In the rows, 100 means zero.
Where one turn sends some rows of the set: a few examples, then the rows asked:
podif: 66 111 81 116 86 130 113 84 89 141 133 121 117 102 109 80 133 103 55 76
 102 106 116 126 110 125 85
Pel: 96 102 96 133 102 109 126 62 78 57 118 115 102 95 90 123 110 93 95 65
 106 111 62 83 107 136 70
nopaz: 91 95 91 131 93 110 123 64 79 62 90 101 120 82 78 119 104 76 113 72 120
 115 82 100 98 142 69
funan: 87 78 97 83 83 103 106 114 81 140 131 70 88 116 85 100 93 76 52 71 104
 105 125 137 113 118 100
beke: 101 116 100 82 116 137 61 104 118 66 141 106 100 129 100 119 71 136 91
 87 96 84 107 99 100 99 87
zevu: 125 118 93 85 103 116 93 124 103 114 92 91 72 89 63 122 80 85 115 111
 119 76 63 66 86 87 77
resu: 72 107 85 105 95 142 118 94 88 149 122 119 127 102 111 79 128 93 63 76
 102 95 110 129 109 126 86
Boduf: 125 120 93 99 82 94 83 140 92 95 123 86 80 84 58 101 81 99 104 73 104 93
 67 55 80 71 84
Miv: 72 98 103 78 117 101 80 101 86 62 141 111 105 141 74 104 63 111 85 84 76
 87 87 113 77 109 86
tet: 119 74 123 111 95 116 86 113 94 79 108 104 70 95 116 116 91 104 57 121
 111 110 114 67 72 72 63
vatof: 121 103 103 132 100 127 112 70 92 63 121 106 115 82 108 123 105 100 100
 55 114 96 70 70 121 128 79
gote: 102 79 105 102 83 128 93 123 112 138 130 89 76 134 99 102 107 105 47 92
 109 108 112 115 137 122 103
tal: 95 92 66 105 71 134 88 57 97 140 125 77 100 94 123 86 115 106 107 85 84
 124 100 91 89 78 97
Mana: 96 90 100 96 88 122 108 126 90 134 142 87 70 139 91 105 95 90 44 80 108
 113 109 135 111 124 91
ved: 125 46 117 91 96 107 89 108 91 91 89 103 103 89 112 97 85 87 69 119 113
 92 110 69 75 74 81
Veku: 98 113 96 124 98 120 118 58 97 60 128 115 137 86 105 115 96 114 88 52
 113 90 70 84 101 135 81
vizo: 115 53 84 70 92 96 104 96 75 78 94 103 98 99 96 96 84 83 67 100 121 100
 112 94 56 68 79
Siza: 56 124 104 80 63 91 103 134 97 121 118 124 92 89 89 97 98 131 47 124 116
 84 116 92 96 114 84
Zisi: 71 117 115 71 71 88 102 136 89 127 126 120 107 81 99 93 89 122 48 107
 106 62 107 81 101 108 93
Bufas: 95 68 102 88 80 112 90 113 103 145 119 70 93 110 91 97 105 90 54 85 104
 98 128 118 138 113 111
doro: 120 124 97 106 79 99 83 132 91 91 115 76 70 84 50 104 83 97 98 85 107 86
 62 60 78 75 79
faf: 109 108 76 109 63 68 75 94 101 96 136 91 77 86 48 104 81 98 98 101 128
 98 66 69 73 82 91
Zigi: 75 108 99 116 95 142 113 106 84 146 121 110 127 97 114 75 129 94 59 67
 88 91 111 119 113 123 86
sunok: 111 81 90 89 91 105 104 100 81 65 113 104 67 107 99 114 92 101 53 102
 118 119 116 92 53 65 61
futuz: 118 98 95 130 93 131 111 71 94 70 93 93 134 68 98 119 102 85 116 63 130
 99 91 87 113 133 78
Sudog: 99 91 71 101 90 152 104 76 97 139 116 100 93 127 124 81 116 108 104 94
 80 120 68 90 89 87 94
Nibu: 109 103 75 87 92 83 86 96 114 121 108 115 76 91 61 121 83 83 123 128 134
 109 76 73 77 96 85
rezu: 87 101 110 96 102 125 47 98 129 84 112 86 120 98 92 118 70 117 110 114
 102 90 139 103 104 107 88
Mefos: 100 122 99 131 90 136 112 73 105 62 102 96 145 72 98 116 101 112 100 57
 117 96 91 93 103 133 74
tak: 105 103 80 105 69 60 76 100 101 101 138 104 76 87 52 101 84 99 102 97
 118 109 67 61 77 83 93
geg: 77 106 103 121 107 107 128 53 93 69 108 119 132 89 95 121 100 98 91 74
 100 95 66 88 100 149 74
Lufu: 69 112 97 125 84 131 107 97 87 139 134 112 119 95 109 76 132 104 51 69
 88 99 114 118 116 120 83
rupa: 69 131 91 68 64 106 109 136 95 121 115 125 104 94 93 97 87 123 56 115
 136 81 122 111 82 114 84
Ril: 128 122 89 80 103 118 92 134 106 115 94 95 77 86 65 122 80 83 127 102
 120 91 75 69 80 84 77
livo: 115 104 72 87 89 86 84 86 111 120 111 105 76 90 62 120 78 85 116 127 139
 91 67 73 78 94 89
Tera: 83 123 102 59 74 104 109 141 86 128 123 117 117 84 101 93 78 115 55 98
 125 60 113 100 88 108 92
Lora: 59 85 113 92 104 88 65 94 97 82 111 90 125 107 66 103 63 91 106 112 81
 93 119 115 80 118 89
Dogok: 89 98 94 118 88 147 111 99 74 137 116 85 95 124 113 75 102 88 104 87 67
 125 66 100 64 97 78
Sumuk: 85 101 90 124 70 129 97 81 76 137 123 63 101 91 111 79 103 84 107 79 69
 130 98 104 65 86 82
lon: 78 116 106 129 100 124 122 71 97 70 82 102 138 75 89 121 101 98 103 78
 107 101 88 96 100 145 67

Sumuk moves to -> Dogok
vatof moves to -> futuz
Now find these:
Lora moves to -> Miv
Tera moves to -> rupa
livo moves to -> faf
podif moves to -> Lufu
lon moves to -> geg
vizo moves to -> sunok
Mana moves to -> gote
Ril moves to -> Nibu

Where one turn sends some rows of the set: a few examples, then the rows asked:
gikit: 109 96 94 119 52 102 113 83 79 116 111 87 84 123
Tuvip: 128 67 97 65 75 141 124 96 119 122 147 93 101 92
Mut: 107 57 95 133 92 126 111 70 108 139 139 93 116 115
Vuvaz: 98 76 127 114 68 67 121 81 135 124 141 101 95 115
tad: 106 73 135 107 60 143 137 122 119 122 135 136 83 114
lesa: 122 96 109 93 39 117 136 132 106 105 132 119 67 95
Gupe: 110 109 166 114 56 104 143 118 118 122 153 64 98 86
kosub: 121 111 135 108 59 137 134 106 85 123 141 43 103 88
nagi: 114 108 138 95 49 131 112 87 76 105 110 90 86 63
surul: 44 77 90 133 71 90 122 97 107 108 149 92 96 67
Dagan: 43 83 93 118 66 89 119 88 101 105 141 83 94 75
Guv: 39 80 99 118 71 105 117 82 95 109 136 82 98 85
bila: 132 86 108 117 66 115 115 103 109 109 147 93 99 18
bafan: 105 74 102 173 63 101 126 112 108 126 135 123 89 107
gipat: 117 58 120 92 78 124 135 116 149 126 163 122 97 87
bufe: 39 76 94 135 73 116 119 88 90 113 136 90 99 84
vaze: 110 85 144 153 61 141 122 114 99 116 130 127 93 48
ninel: 44 72 85 142 75 109 120 96 98 113 145 92 101 71
fami: 137 78 74 101 59 145 129 126 99 114 143 105 86 79
pati: 129 94 126 123 71 114 139 120 120 126 171 50 112 56
pevi: 106 90 165 96 64 99 119 89 129 112 140 107 95 51
nuf: 111 86 153 133 81 152 138 108 107 138 155 63 119 91
kasid: 111 72 139 111 87 160 109 74 99 128 132 96 117 59
Rasef: 128 75 65 130 69 79 116 95 115 118 150 83 97 78
dazan: 121 103 135 157 58 135 144 137 96 125 153 73 100 72

kasid moves to -> bila
Guv moves to -> ninel
nuf moves to -> pati
Now find these:
Tuvip moves to -> fami
Rasef moves to -> gikit

